(in the rows, 128 means zero)
One turn moves each row of this set onto another row. After a few examples, where does it send each row asked below?
Z173: [126 114 131 175 165 168 115  97 166 130 133 143  99 143 119 109 114 124
 150 127 151 119 145 146 110 142 150 137]
Z597: [142 175 129 134 149 137 137 102 114 140 132 120  97 142 147 113 141 123
 102  98 124 136 160 106 116 150 137 120]
Z804: [122 154 120 124 136 141 161  98 131 159 140 123 114 148 144 117 116 117
 101 121 141 131 142 118 111 167 119 139]
Z802: [142 111 144 119 131 153 119 133 121  91 116 120 139 101 128 107 122 118
 156  89 172 149 155 134 119 119 151 114]
Z225: [143 137 157 167 127 101 108 110 136 137 135  90 159 147 152 106 123 131
 142 153 114 114 128 110 121 129 147 119]
Z62: [168 138 144 159 134 125  88 108 155 134 119 112 157 140 153 110 120 122
 142 151 109 110 113 112 121 145 150 147]
Z235: [148 110 131 128 132 136 117 135 121 110 110 120 134  86 110 108 115 112
 170  83 149 143 151 121 117 117 150 127]
Z76: [126 123 144 177 134 166  99 119 131 135 112 110 123 148 121 134 115 104
 126 126 149 145 140 172 111 121 134 131]
Z934: [126 136 138 158 136 171  87  86 130 123 121 115 106 159 119 139 115 102
 117 104 148 126 153 139 112 125 150 127]
Z731: [152 147 129 120 145 137 147 115 129 155 125 130 117 126 155  91 102 133
  99 119 136 125 176 137  93 171 127 140]
Z438: [108 102 141 158 140 161  96  99 121 124 118 119 105 164 144 126 122 109
 114 125 147 115 133 163 121 146 142 127]
Z547: [130 142 140 152 130 117 139  89 153 144 146 106 144 163 156 117 106 122
 135 149 123  98 122 109 133 146 144 130]
Z570: [144 113 162 125 118 138 121 135 127  81 117 105 160 109 139  88 111 128
 154 104 152 124 149 121 128 109 159 116]
Z192: [137 109 153 106 134 139 128 128 127 108 103 126 134  91 113 105 135 107
 164  93 148 148 142 129 127 120 148 116]
Z750: [132 105 171 110 117 135 124 128 130  98 101 114 152 101 114  90 118 112
 152 104 137 126 140 124 127 109 153 123]
Z459: [143 125 164 110 132 130 151 142 127 104 102 121 140  94 128  85 133 118
 153  99 126 135 142 125 139 116 148 117]
Z999: [155 119 140 174 142 167 110 112 167 135 113 109 110 142 119 120 124 100
 128 120 153 107 114 161 130 137 150 145]
Z876: [135 157 133 130 135 127 142 125 106 158 127 113 120 128 140 102 136 126
  95 118 134 158 155 118  95 155 115 130]
Z470: [155 131 140 132 133 128 148 153 119 108 107 117 134  87 129  85 116 123
 156  86 125 133 152 121 132 115 148 128]
Z425: [140 155 159 161 129 125 108  93 136 116 133  97 135 164 150 105 115 127
 120 127 107  92 143 103 132 122 161 121]
Z242: [128 119 148 154 143 124 117  88 163 129 147 125 132 144 133  76 107 144
 137 146 129  91 142  94 102 147 155 139]
Z189: [116 128 132 161 134 168 128  93 151 141 128 118 120 166 130 139  97 101
 125 130 151 118 131 158 125 139 135 140]
Z754: [127 143 134 144 157 153 159 114 145 138 135 143  96 133 134  71 118 142
 105 120 133 121 160 120 101 158 132 145]
Z68: [160 159 128 120 133 139 122 120 126 151 114 127 131 124 147  95 129 123
  93 124 119 141 136 107  97 169 122 159]
Z905: [118 132 129 125 147 132 134 106 102 143 129 125  97 146 162 105 145 126
  96 116 134 129 142 126 113 172 127 123]
Z935: [143 109 151 131 113 131 120 138 123 100 107 107 152  96 115  86  97 120
 152  95 133 119 150 114 120 106 154 135]
Z957: [124 118 133 177 135 134 124 108 157 129 122 110 166 138 161 105 117 118
 140 142 135  83 135  86 123 148 138 135]
Z820: [159 125 145 145 138 108 109  95 154 141 136 111 153 140 162 100  93 135
 145 149 126  91 153 120 108 153 154 129]
Z444: [151 132 148 114 134 134 147 145 117  93 120 117 142  97 148  86 129 132
 149  92 149 142 156 118 128 124 148 112]
Z172: [152 144 131 125 133 151 146 120 138 153 119 115 101 125 124  89 133 114
  80 106 150 123 133 123 105 165 127 154]
Z326: [153 135 133 162 139 181  94 122 145 134  97 130 123 139 131 124 114 102
 117 124 134 138 128 163 113 142 134 159]
Z826: [123 119 153 153 137 112 113  99 124 125 134 105 129 163 172 101 130 132
 123 144 114  92 124 120 134 150 151 118]
Z729: [137 136 154 129 132 124 149 146 124 107 106 112 134  82 146  84 132 127
 160  94 131 143 148 117 126 122 140 119]
Z220: [114 112 117 183 146 183 123 115 152 132 105 129 132 135 139 129 118  98
 130 118 164 113 146 133 116 147 125 141]
Z926: [125 112 169 137 112 134 119 134 132  94 101 100 153  95 132  85 108 121
 157 104 139 125 143 123 120 105 149 127]
Z24: [126 112 147 126 128 144 116 130 124 107 103 116 130  82 122 107 125 111
 165  88 160 154 149 127 108 121 140 123]
Z487: [166 131 144 144 131 108 116  99 161 144 136  96 138 134 139  94 133 123
 128 136 132  91 110  93 121 154 154 139]
Z415: [149 119 132 163 152 164 107 106 154 139 116 129 118 142 141 127  91 113
 140 126 151 118 161 181 110 145 145 135]
Z343: [122 140 114 149 143 149 161 123 134 146 116 129 135 122 159  98 131 118
 103 115 144 116 155  91 108 169 113 142]

Z934 goes to Z597
Z459 goes to Z750
Where do these go?
Z935 goes to Z235
Z172 goes to Z487
Z547 goes to Z189
Z905 goes to Z826
Z876 goes to Z225
Z957 goes to Z220
Z731 goes to Z820
Z570 goes to Z802
Z729 goes to Z926
Z242 goes to Z173
Z62 goes to Z326

